Each path below is one point turned by a fixed rotation once a step. After each direction that follows a path, write how fast that rotation turns it, in deg/step (0 if it stays still).
Each turn is a multiple of 5 degrees from 10 to 175, or 0.
Each row of a path follows its step; steps can be skipped.
Path 1:
step 0: [-1.19 -1.18  1.03 -0.43 -1.09  4.36  6.28  4.94  1.52  3.32 -0.12 -1.02
 -1.37 -1.79  2.66 -0.98 -2.49 -0.83  0.09 -3.87 -2.41 -1.10  2.33  0.63
 -0.90 -0.90  2.26  3.43 -0.39 -0.96 -0.35 -1.84  2.87  1.65  1.62  0.53
  1.06 -0.76 -2.81 -1.03 -0.38 -0.46 -0.38 -0.26  1.94 -0.03  4.24 -1.11
  0.18 -0.45 -2.03 -1.19 -0.19  1.75 -0.42 -0.16]
step 2: [ 2.03  0.29  2.06  2.25 -1.41 -3.69 -0.23  1.40 -1.67  0.40  0.71 -2.00
  2.39 -2.25 -0.14  1.85  1.97  2.90 -0.33 -2.43 -0.06 -2.22 -1.30  0.33
 -1.55 -1.03 -0.61  2.04  0.80  3.68 -2.29  1.11  4.41  1.05  0.42 -5.19
 -1.12  2.38 -2.38  0.50 -2.16 -2.30 -2.36  3.56 -2.90  2.80  0.79  2.39
  1.78 -1.15 -0.42  1.56  2.27 -0.27 -1.47  1.29]
step 5: [ 0.94 -1.32  3.25 -5.30 -1.23  2.03 -0.72  1.27 -0.70 -0.40  0.41  3.56
 -2.16 -4.38  0.21 -1.09  3.37  0.94  1.54 -1.28 -0.80  0.45 -1.15  2.15
  0.59 -1.57 -4.73 -2.19 -0.55  0.47  1.58 -0.69 -1.09 -2.84  0.57  0.47
 -2.41 -1.56 -2.95 -0.43 -2.23 -2.07  3.16 -1.10 -1.63  0.85  1.35 -2.31
 -1.88  2.09 -1.53 -0.99  0.34  0.99 -0.50  3.92]
step 6: [-2.81 -1.63  2.40 -1.52 -0.80  1.34  1.35  2.65  2.31  1.30 -1.04 -0.99
 -2.69  1.59  0.38 -0.79 -1.69  2.63  0.82 -0.63 -2.43  0.24  2.07 -0.59
  0.35  0.43  0.90 -1.79 -3.08  0.55 -0.31  2.15  2.01 -0.92 -3.25  0.03
  2.57  3.75  0.04  3.10 -0.57 -1.37  2.37 -0.84  2.95 -0.67  6.90  2.32
 -0.80  0.04 -1.66  1.92 -0.60  1.08  1.85 -2.32]
step 9: [-2.27  4.23  4.12  0.90 -0.06  1.90  1.41  2.15  0.45  0.84  4.60  0.22
  1.41 -2.87 -0.58 -2.20  0.38 -0.88  1.44  1.74 -2.16 -0.10  2.15 -1.83
 -0.12  0.52  3.62  1.00  2.57  1.09 -0.33  1.49  1.63  4.33 -1.29 -3.17
 -0.80 -4.25  0.56  0.37  0.04 -2.09  0.25  0.90  1.69  0.84 -1.53 -4.33
  2.23 -1.40  0.84  3.27 -0.38  1.92  0.28  0.85]
step 10: [-2.66 -2.21  0.11 -0.34 -2.29 -1.48  0.46 -0.79 -2.41 -2.31  1.90 -0.40
 -2.05  2.32 -1.24  1.43  1.47  4.30 -1.60  2.41 -0.84  0.56  0.10  0.89
 -0.17  0.47 -3.71  2.89  2.94  0.21  3.39  2.39 -0.24  0.25  0.60  0.14
 -0.30 -1.06  1.99  2.80 -1.49 -1.37 -2.12 -4.47  0.85  1.69  0.40 -3.33
  0.92  2.27  2.03  1.85  2.09 -5.30 -0.54  1.06]
step 12: [-1.82  0.34 -0.42 -0.70 -1.95  6.41 -0.63  1.73 -0.36 -1.99 -2.90 -2.04
  1.17  0.79  1.87  2.11  3.70  1.43 -0.18  1.96 -4.53 -1.50  2.70  0.27
  1.58 -2.10 -1.74 -3.09 -1.04 -1.58  1.47  1.08 -1.20  0.85 -0.71  1.79
  1.07  2.85 -0.38 -0.63 -1.33  1.03  3.68  0.11  2.74 -1.05  3.89 -1.29
  2.80 -2.02 -0.01 -1.42  0.03 -0.12  1.50 -0.74]
step 13: [-0.06  1.13 -0.56 -0.91  1.98 -1.98 -0.61 -1.34 -2.47  3.40  0.78  0.98
 -0.72  2.77  0.93  3.75 -1.75  2.16 -0.02 -4.63 -1.41 -0.29  2.65  1.82
  0.01 -1.24 -1.40 -2.78  1.35  0.29  0.45 -2.07  1.66 -0.49 -3.77 -0.55
  2.55  1.32  2.51 -0.30 -3.89 -1.92  1.91  3.57 -1.19  2.94  0.02  1.81
  2.85 -0.59 -1.50  2.06 -0.31  1.06 -3.47  2.93]
Directions:
[-0.05 -0.15 -0.24  0.33 -0.02 -0.60  0.27 -0.44  0.37 -0.30  0.60 -0.36
 -0.55  1.63 -0.31  0.29  0.27 -0.02  0.54  0.53 -0.01  0.16 -0.27 -0.75
 -0.29  0.99 -1.00 -0.21 -0.02 -0.82  0.78  0.30  0.41  0.47 -0.97 -0.39
  0.84  1.13  0.76 -0.60 -0.05 -0.37 -0.67 -0.18  0.42  0.23  0.18  1.33
 -0.84  0.77 -0.80  0.41 -0.37  0.48  0.57  0.19] : 160
[-0.17 -0.02 -0.17 -0.36 -0.06  0.73  0.06  0.37 -0.34  0.65 -0.06 -1.37
 -0.30  1.00  0.35  1.48  0.65  0.37 -0.39 -0.94  0.45 -0.18  0.13  0.92
  0.19  0.17 -0.07  0.41 -0.16  0.41 -0.12 -0.60  0.14  0.95  0.38 -0.78
 -0.58 -0.45  0.53 -0.96  0.30  1.24  0.06 -0.41  1.00 -0.72 -0.67  0.60
  0.46  0.09  0.42 -0.13  0.20  0.38 -0.45  0.88] : 25
[ 0.05 -0.40 -0.24 -1.75  0.47  0.94  0.13  0.42  1.24  0.33 -0.57  0.39
  0.57  0.16 -0.77  0.12 -0.24  0.19  0.36 -0.34  0.02  0.08  0.04  0.13
  0.01  0.40 -0.78 -0.68 -0.57 -1.05  0.31 -1.06 -0.67  0.20 -0.14 -0.01
 -0.52  0.27  0.31  0.99 -0.69  0.10  0.36 -0.04  0.14  0.27 -0.16  0.14
  0.42 -0.10 -0.54 -0.20  1.49 -0.88  1.13  0.03] : 55
[-0.30 -0.58  0.15  1.03 -0.87 -0.02 -0.21  1.17  0.47  0.44 -1.45 -0.83
  0.60 -0.53 -0.51  1.13  0.21 -0.14  0.40  0.16 -0.41 -0.14 -0.73  0.24
  0.61  0.37 -0.73 -0.31  0.14  0.83 -0.60 -0.04 -0.29 -1.20 -0.06 -0.34
  1.49 -0.47  1.08  0.24  0.17  0.00 -0.05  0.33 -0.46  0.36  0.03  0.06
  0.08 -0.14 -0.32 -0.69 -0.39  0.26  0.58 -0.26] : 70
[ 0.10 -0.10  0.17  1.62 -0.07  0.16 -1.20  0.12 -0.07  0.81 -0.01  0.09
 -0.35 -0.35 -0.57 -0.63  1.26  0.72 -0.68  0.43 -0.10 -0.05 -0.06  0.54
 -0.47 -0.77  0.59 -0.10 -0.75 -0.44  0.43 -0.35  0.70 -0.44 -0.33  0.36
  0.46  0.62 -0.42 -0.28 -0.28  1.40  0.18  0.26  0.28 -0.36  0.60  0.75
 -0.22 -0.32 -0.79  0.15  1.43 -0.54  0.01 -0.26] : 70
[ 0.77  0.35  0.69 -0.23  0.11 -0.48  0.02  0.24 -1.04  0.04  0.19  0.09
 -0.67 -0.32 -0.82  0.36  0.54 -0.61  0.16 -0.64 -0.50  0.36 -0.36  0.21
 -0.44 -0.11  0.13 -1.63 -0.16  0.38  0.49  1.04  0.51  0.84  0.66  0.20
  0.12 -0.14  0.55  0.97 -0.97  0.61  0.46 -0.27 -0.11  0.76 -0.19 -0.01
  0.59  0.82  0.62  0.38  0.44  1.43  0.44 -0.64] : 95
[-0.11 -0.50  0.69 -0.11  0.68  0.16  0.77 -0.99  0.50  0.42  0.02  0.17
  1.41  0.36 -0.97  0.25  0.00  0.80  0.57  0.14  1.14 -0.83  0.67  0.00
 -0.01  0.12  1.09  0.02  0.25  0.00 -1.00  0.07  0.57 -0.31 -0.53 -0.26
 -0.05 -0.41  0.04 -0.16 -0.06  0.98  0.16 -0.22 -1.27  0.02  0.80  0.27
  0.48  0.48 -0.07  1.20 -0.49  0.79  0.32 -0.16] : 155
